In the data rows, the value 128 means zero.
Here are some points, each followed by its number:
[117 141 132 113 101 131 131 112 113 157 120 169 172 183 073 159 125 079
 055 151 134 051 139 092] 0
[152 196 145 153 118 136 158 119 069 105 087 126 113 144 170 145 154 054
 090 156 080 079 128 129] 1
[103 121 094 127 135 114 119 133 176 072 176 113 140 108 173 086 140 209
 136 148 130 193 124 135] 2
[075 120 094 105 217 079 154 131 063 099 107 169 116 155 081 110 096 101
 141 079 139 119 101 156] 3
[172 099 122 129 157 229 161 128 046 102 140 090 117 116 134 126 169 098
 100 111 158 120 129 109] 4
[162 056 106 080 163 095 129 198 199 078 189 071 134 062 181 098 172 235
 153 088 192 208 125 165] 5
[093 104 118 149 215 081 175 127 059 117 077 142 122 125 036 112 108 098
 127 054 149 128 103 127] 6
[075 142 111 157 193 091 151 104 059 105 083 142 113 113 000 161 115 079
 138 079 152 110 101 147] 7
[155 171 138 136 087 143 134 138 137 175 108 142 098 149 125 160 117 048
 077 166 112 092 113 145] 8
[112 134 122 139 104 099 147 063 062 175 095 205 095 155 053 137 076 017
 100 123 112 062 128 119] 9
[079 167 170 235 151 108 145 128 069 099 072 165 080 158 119 139 115 042
 117 063 122 107 087 174] 10
[077 113 106 104 202 100 129 109 079 105 113 173 124 151 073 139 092 090
 142 086 139 121 120 149] 11
[153 105 124 133 124 090 093 172 222 125 192 059 143 089 156 097 145 255
 162 159 137 178 163 116] 12
[153 116 111 112 095 154 127 129 170 184 151 123 151 102 164 142 149 149
 118 169 127 132 155 107] 13
[110 184 172 119 130 117 149 109 060 168 072 191 125 158 071 140 095 030
 082 133 140 047 127 143] 14
[095 198 147 091 093 152 137 096 121 149 111 188 118 144 096 114 108 056
 117 142 128 084 164 051] 15
[119 133 190 155 119 127 128 134 156 141 171 173 144 125 185 142 122 115
 149 120 122 120 136 140] 16
[121 124 063 130 150 127 136 099 079 104 061 172 118 121 100 162 129 105
 102 110 145 134 066 174] 17
[122 202 141 161 044 175 090 094 105 174 120 182 113 171 105 140 119 088
 078 176 070 056 148 100] 18
[122 012 116 105 147 124 109 180 241 110 234 081 170 096 175 084 137 247
 179 085 171 196 076 162] 19
[151 161 099 120 111 123 139 053 065 150 124 116 153 150 133 158 113 127
 129 139 076 108 120 120] 20
[130 150 138 149 112 130 162 122 110 099 083 104 130 137 166 129 132 091
 108 152 139 095 149 135] 21
[178 161 066 070 040 177 080 140 209 162 119 095 197 094 166 123 129 203
 108 170 115 133 087 105] 22
[155 126 163 160 087 157 084 114 179 146 177 102 118 090 210 121 151 188
 167 162 090 149 157 127] 23
[125 179 143 101 093 145 144 112 084 142 119 172 116 158 073 128 118 071
 114 132 109 047 135 073] 24
[122 163 141 095 130 104 152 068 083 133 142 118 134 138 114 151 120 122
 137 162 050 098 128 129] 25
[112 144 135 130 133 088 133 118 105 140 107 154 105 164 107 165 095 083
 108 103 127 098 151 148] 26
[108 131 155 154 105 085 118 122 202 148 139 110 142 094 130 121 123 145
 106 092 149 141 133 152] 27
[145 129 097 101 143 080 118 153 173 105 179 095 133 073 152 142 133 192
 169 108 133 154 125 141] 28
[125 143 112 118 132 090 129 136 121 180 145 159 164 144 102 152 115 130
 138 154 110 073 114 069] 29
[133 144 178 135 079 166 145 098 129 160 091 168 106 142 128 129 118 092
 135 121 126 093 152 125] 30
Which two points above are nearest to each new point? Their numbers follow each, nearest first.
[118 150 152 161 106 109 094 141 157 165 132 111 133 120 146 136 136 167
 110 233 116 132 152 107] >> 13 23
[120 116 138 132 177 099 114 156 162 119 155 120 120 141 135 074 098 161
 142 083 157 163 128 153] >> 27 28
[136 069 127 120 137 116 115 127 137 122 140 090 140 110 147 119 127 163
 160 124 142 169 145 103] >> 28 2
[167 105 191 122 124 128 149 148 157 155 087 132 117 121 094 128 135 162
 112 053 144 168 134 150] >> 27 30
[146 147 130 155 110 116 106 109 158 135 168 110 128 104 185 116 121 184
 155 138 098 153 166 122] >> 23 13
[123 101 118 103 154 096 178 120 137 132 175 117 123 145 122 154 136 134
 159 140 143 153 158 151] >> 28 26
[115 153 188 118 110 119 132 109 092 090 066 118 118 112 115 140 158 085
 151 125 119 118 135 092] >> 21 30
[106 134 142 141 136 121 137 098 123 114 111 123 128 100 121 148 131 046
 094 131 123 098 108 125] >> 21 26
[135 131 137 166 099 102 127 131 166 178 106 128 129 088 107 113 113 156
 108 111 147 131 115 138] >> 27 13
[104 111 124 115 175 113 113 170 130 060 114 107 125 092 157 145 155 116
 129 096 142 188 127 171] >> 28 2
[140 141 113 116 093 172 144 150 126 159 130 130 115 186 124 145 153 116
 103 177 092 084 122 158] >> 8 21
[157 171 156 147 119 131 057 119 121 055 088 091 110 148 164 122 126 097
 155 141 127 139 173 114] >> 21 1
[126 116 122 134 139 101 135 138 105 126 157 108 158 174 143 150 112 220
 169 109 128 164 126 133] >> 28 2
[149 103 144 105 130 137 153 142 128 059 100 115 108 108 163 130 121 124
 119 112 146 139 159 148] >> 21 26
[153 140 144 155 072 168 074 118 162 155 191 103 162 138 104 157 140 160
 151 165 083 107 118 098] >> 13 23
[160 193 151 117 052 168 097 123 127 191 124 188 183 166 162 133 153 082
 067 220 115 073 110 068] >> 18 8
[133 123 134 116 087 167 116 165 168 054 189 131 156 109 150 101 140 178
 143 119 131 111 124 110] >> 2 28
[111 109 136 138 127 115 086 114 113 121 098 141 129 127 099 130 128 145
 151 090 116 152 142 139] >> 26 27
[135 097 137 128 123 117 107 119 123 116 135 136 156 097 132 139 119 196
 186 121 133 178 154 154] >> 28 2
[119 199 139 115 141 116 143 067 055 179 064 204 093 159 051 132 057 007
 108 138 077 084 116 073] >> 9 14
[195 180 133 111 092 189 123 147 166 167 150 113 136 119 159 152 105 144
 094 183 086 079 146 145] >> 13 8
[100 104 106 255 143 082 092 119 156 125 180 110 112 101 102 137 105 160
 118 126 180 177 142 164] >> 27 2
[078 086 160 113 150 133 137 147 118 138 135 157 094 141 121 140 095 128
 122 117 141 121 123 132] >> 26 11
[117 130 094 146 103 070 131 161 176 125 155 050 104 124 149 105 066 185
 103 108 189 164 120 164] >> 27 28
[129 090 129 123 169 099 150 157 060 125 083 131 120 143 130 152 137 110
 156 114 120 129 159 118] >> 26 11
[125 104 116 138 140 161 162 109 109 129 090 166 106 160 101 133 115 062
 105 067 164 098 122 140] >> 26 30
[124 185 124 138 172 103 121 166 129 087 119 095 195 057 183 120 156 145
 170 122 179 198 140 168] >> 28 2
[131 183 089 096 078 130 149 109 105 176 115 154 133 168 124 135 125 098
 108 171 097 183 110 083] >> 20 8
[133 175 145 154 091 106 078 112 172 213 126 106 108 173 146 123 145 180
 114 171 124 109 149 082] >> 13 29
[178 110 071 073 124 167 087 160 184 104 166 087 150 072 137 144 149 224
 179 161 131 175 129 121] >> 28 12
[139 186 124 105 080 157 097 134 137 154 173 132 143 127 148 139 124 152
 090 188 075 113 124 084] >> 13 29
[176 143 096 115 046 121 156 167 235 174 177 049 142 090 173 116 150 255
 114 148 123 153 144 066] >> 12 22
[109 230 108 115 076 062 153 153 092 163 090 200 106 174 056 097 058 038
 112 144 085 051 121 070] >> 24 15
[147 060 062 102 151 093 164 057 160 061 116 110 133 090 139 113 204 200
 168 101 120 123 104 176] >> 28 2
[091 139 116 115 139 069 132 146 108 070 061 037 121 158 121 128 124 144
 140 149 156 154 128 069] >> 21 26
[156 169 104 125 098 173 141 115 106 147 062 152 121 151 167 169 177 056
 089 187 061 067 147 102] >> 1 8
[118 110 113 105 148 112 129 102 081 113 123 138 134 127 082 124 092 143
 144 114 150 157 111 154] >> 11 3
[072 094 147 166 179 101 160 066 064 099 100 149 101 126 085 126 131 064
 115 028 126 171 091 185] >> 6 11
[124 113 178 144 120 151 170 109 123 129 126 160 122 137 095 117 119 123
 128 076 153 106 129 140] >> 30 26
[161 108 058 131 107 139 098 151 143 095 150 091 151 104 179 115 163 230
 139 149 151 187 092 126] >> 2 28
[120 103 172 149 168 145 140 101 068 083 110 108 141 135 117 102 134 070
 136 072 114 176 118 178] >> 11 6
[117 116 123 140 116 044 103 159 183 129 200 087 132 127 150 117 106 151
 107 110 147 152 121 150] >> 27 28
[124 123 109 104 130 194 134 106 137 159 107 137 116 145 126 125 151 068
 152 154 115 099 128 103] >> 30 8
[147 123 064 099 109 148 083 138 181 104 137 098 154 088 151 120 169 186
 123 152 109 171 100 107] >> 2 28
[110 067 128 139 158 113 166 144 116 035 114 121 122 087 121 136 124 072
 149 106 134 177 131 167] >> 11 21
[127 142 136 123 139 134 146 073 063 121 142 038 116 111 175 147 133 077
 100 125 117 130 139 128] >> 21 20
[089 060 114 162 150 068 044 115 143 113 113 144 120 109 069 114 130 139
 109 080 173 141 122 147] >> 27 11
[133 153 185 144 077 111 117 147 201 183 107 097 124 127 150 141 117 134
 119 210 112 119 163 125] >> 13 27
[070 114 131 161 169 089 107 114 085 075 139 142 116 111 103 115 102 114
 157 062 172 162 132 190] >> 11 3
